One turning vector, and how many steps it has turned:
The counts run from 0 to 281.
105,163,108,149,110,102,116,142,146,138,91,85,123,95,102,138,107,145,124,128,105,118,124,143,147,150,139,135,133,101,108,108,120,158,130,136,143,153,127,123,119,127,159,128,171,136,108,129,132,130,151,133,142,128,134 -> 254
131,157,114,143,129,161,115,106,145,133,126,118,150,141,112,122,121,128,106,134,123,160,114,155,146,150,149,114,142,131,138,119,113,143,138,111,131,120,121,138,148,115,155,180,146,140,113,117,184,141,104,133,118,132,129 -> 226
128,159,93,128,106,114,121,104,159,150,126,135,134,135,98,123,145,125,149,138,139,164,105,152,148,139,161,119,111,146,132,132,144,134,130,124,112,151,126,121,146,133,168,133,147,136,118,129,170,117,102,137,152,131,138 -> 52
136,163,99,145,114,148,125,107,160,143,135,134,150,139,114,115,139,131,119,146,139,172,122,132,156,147,143,114,137,144,143,120,118,138,136,102,125,137,120,110,138,124,148,160,141,141,106,127,188,143,105,133,110,138,125 -> 228
114,139,113,157,131,130,128,130,167,122,113,133,128,120,92,115,116,181,131,146,112,126,111,144,153,145,145,135,146,149,104,134,126,153,160,148,134,148,149,106,119,121,121,136,151,122,137,96,140,107,147,161,122,127,167 -> 187
85,130,93,166,142,136,130,137,152,132,101,94,128,97,115,136,105,134,134,132,127,127,103,140,131,164,133,128,160,121,120,145,104,170,123,151,129,125,129,123,123,106,151,126,147,127,101,135,140,129,159,146,142,155,124 -> 79
126,149,114,109,167,124,112,110,159,145,128,106,174,118,140,116,107,149,105,137,110,161,121,102,161,154,115,114,153,99,110,132,120,133,128,103,144,147,122,129,123,107,117,111,141,116,125,117,164,133,145,128,127,121,112 -> 2
131,121,82,139,131,131,132,92,164,116,147,140,125,130,113,101,134,144,130,120,129,160,105,111,179,121,129,110,125,113,127,136,134,124,126,118,111,136,122,138,143,124,148,129,155,98,152,108,175,121,125,139,137,152,138 -> 206
126,133,91,168,129,100,120,122,162,122,105,106,116,127,123,144,107,130,130,105,141,131,114,152,144,146,153,128,131,116,125,128,102,165,136,154,132,137,136,113,114,126,165,146,156,106,116,132,134,130,170,143,144,133,95 -> 167
140,124,95,122,131,108,130,107,125,125,132,113,162,146,132,129,149,108,107,106,128,141,99,155,139,149,131,122,109,115,132,133,104,134,148,114,146,128,110,138,164,126,167,155,167,124,139,146,154,106,96,110,116,131,114 -> 131
125,153,112,108,136,116,95,105,161,127,122,99,181,150,147,127,117,132,110,123,116,153,133,114,165,151,126,119,137,107,122,134,115,137,145,99,130,148,100,121,117,132,127,108,138,111,129,126,149,141,149,104,127,114,88 -> 244
127,134,89,162,129,94,132,124,166,127,118,117,125,119,129,145,116,130,138,107,151,133,105,151,147,149,140,129,121,112,122,139,102,154,125,150,135,143,136,103,109,129,167,140,155,111,115,141,141,126,168,139,142,136,93 -> 168
105,157,111,101,117,121,115,130,152,132,115,106,176,130,130,122,121,125,140,140,123,168,112,144,144,166,148,107,122,132,114,156,126,137,143,102,117,141,95,114,127,122,147,117,121,143,101,150,142,144,131,114,131,113,98 -> 155
120,144,107,151,118,93,111,100,183,134,97,106,122,134,116,125,114,136,126,130,139,151,126,116,154,136,166,124,146,124,122,136,126,158,138,133,111,154,125,103,115,133,134,110,142,109,112,111,135,149,160,147,132,119,102 -> 164
114,161,110,148,115,138,80,117,159,148,88,100,138,155,113,140,142,130,128,136,125,126,135,127,155,144,138,143,162,132,141,108,117,151,155,130,128,145,114,120,138,146,147,123,154,133,134,106,159,121,122,122,139,149,154 -> 143
122,119,105,127,147,139,135,143,136,86,132,120,156,134,129,125,112,158,116,110,92,120,100,149,172,148,111,127,128,112,104,137,110,134,162,124,157,123,118,137,132,118,132,162,157,124,154,122,136,97,142,117,111,137,139 -> 108
118,132,82,123,123,111,117,135,152,141,99,122,130,164,150,145,152,110,159,134,152,155,93,118,155,157,147,140,137,144,136,159,125,141,158,129,124,140,110,106,149,136,156,113,128,136,122,133,137,110,140,119,130,152,110 -> 60
92,147,124,118,117,118,104,108,151,132,95,89,131,127,114,123,104,121,122,124,110,159,124,152,135,151,170,99,144,119,115,144,126,164,147,117,122,127,114,142,137,111,157,142,137,128,110,120,134,158,146,138,137,109,100 -> 159
106,149,101,144,101,128,125,97,153,102,148,130,124,125,114,108,148,160,124,108,137,134,120,145,165,115,125,103,116,95,120,127,118,130,142,114,126,142,130,111,139,134,175,160,166,111,154,122,161,132,132,126,115,119,124 -> 29
129,118,69,156,130,130,145,133,140,126,124,126,127,116,113,126,137,126,132,118,127,138,92,127,165,145,113,129,125,109,132,123,110,132,119,137,135,129,115,133,145,128,165,136,171,123,132,143,167,104,116,123,136,179,154 -> 212
83,134,97,145,115,116,111,115,143,124,111,118,99,128,108,115,151,154,142,116,129,115,119,143,141,135,130,114,140,125,110,144,121,162,169,151,142,138,139,111,140,122,165,130,166,109,162,116,122,116,152,149,130,135,151 -> 276
113,145,112,130,118,87,133,146,159,135,96,101,147,110,136,146,123,152,127,141,119,127,95,119,151,150,153,164,148,115,98,141,125,136,150,120,135,165,141,102,131,139,131,105,154,147,105,129,118,104,146,123,110,111,113 -> 259
132,137,119,112,148,145,118,114,156,140,112,112,180,144,133,120,133,132,103,150,120,167,95,113,156,158,141,136,155,127,127,140,121,121,142,97,122,129,109,128,161,131,127,130,138,143,119,116,167,123,89,121,103,133,130 -> 222
138,164,100,157,100,127,119,109,156,146,110,125,142,151,97,108,133,127,114,147,128,155,133,116,155,154,146,117,144,154,142,106,117,159,152,109,134,142,108,104,134,125,130,137,143,136,109,127,161,146,110,132,108,135,141 -> 230
117,144,112,128,118,129,108,147,141,124,94,91,174,150,115,140,112,119,128,128,100,130,116,165,140,176,143,132,130,148,123,132,105,162,163,130,135,130,86,125,122,137,143,130,137,146,111,145,120,121,130,101,130,135,127 -> 151
129,151,95,135,102,94,112,116,158,158,92,123,121,150,93,124,147,121,144,140,132,156,112,135,148,143,166,128,130,160,132,124,142,150,152,128,119,155,116,112,151,138,150,111,145,135,121,124,149,121,113,141,142,134,152 -> 54
114,130,117,113,121,135,130,122,143,106,126,119,160,113,97,90,120,169,114,136,85,147,110,118,169,144,122,107,127,115,97,136,127,129,156,101,132,139,102,132,146,126,125,124,152,122,143,113,137,128,112,127,105,119,162 -> 113
104,134,97,156,94,112,117,112,150,117,112,107,127,127,95,106,151,154,118,114,119,111,128,124,159,126,116,129,131,116,115,120,109,151,160,133,133,152,116,103,137,142,154,117,175,108,153,123,131,123,122,122,119,134,162 -> 33
118,133,78,140,146,135,137,141,148,114,144,140,125,128,153,135,133,159,138,123,127,124,100,116,179,145,105,141,149,117,116,141,117,129,146,121,154,144,145,109,125,117,137,141,152,124,147,124,153,93,168,123,111,150,123 -> 103
131,161,104,143,120,157,120,104,152,135,134,129,152,142,113,118,129,129,115,140,132,169,111,146,150,151,146,112,139,133,144,117,120,144,130,104,126,127,123,123,143,115,158,173,144,145,111,123,193,141,106,133,117,138,123 -> 227
112,137,77,150,146,132,136,139,142,115,140,135,113,126,146,142,128,155,137,117,125,121,106,125,170,147,107,136,152,113,113,135,121,137,148,126,162,139,153,119,130,110,143,155,157,128,145,123,151,91,172,135,117,152,123 -> 102
136,110,80,164,130,120,134,118,145,119,109,116,119,129,95,112,129,132,116,110,110,128,109,122,164,134,125,126,129,118,131,112,113,148,135,145,137,124,110,146,148,129,153,135,172,106,143,119,148,113,119,137,133,170,171 -> 210
140,112,90,146,116,93,145,108,157,121,127,117,156,146,122,125,145,120,106,118,126,131,99,120,158,130,144,155,136,138,133,135,109,132,156,113,122,147,113,114,153,140,127,118,168,118,125,137,141,100,97,111,93,135,124 -> 127
126,155,97,128,109,126,112,108,154,141,126,127,136,128,96,123,142,124,140,130,135,160,106,172,139,140,161,116,112,140,131,129,138,141,128,125,112,144,125,134,147,127,175,149,150,135,122,127,176,116,101,140,159,131,135 -> 51
119,123,104,120,153,149,133,134,128,129,115,105,161,125,142,138,132,118,115,131,116,146,80,136,141,161,127,139,147,110,129,142,109,125,135,117,140,116,113,150,165,119,157,154,150,147,119,132,165,110,96,115,116,153,131 -> 219
143,129,105,122,163,116,142,115,155,128,142,131,170,116,137,123,98,141,111,132,126,165,90,153,140,167,144,118,120,125,106,156,117,137,125,121,143,134,141,119,124,99,135,150,137,121,111,137,156,114,141,147,117,112,89 -> 88
100,157,99,136,113,99,137,150,155,139,115,105,134,90,131,150,120,144,144,136,132,128,95,132,152,150,140,152,135,105,107,132,129,133,126,120,133,161,144,98,121,130,155,122,157,149,94,143,141,106,151,127,128,126,108 -> 257
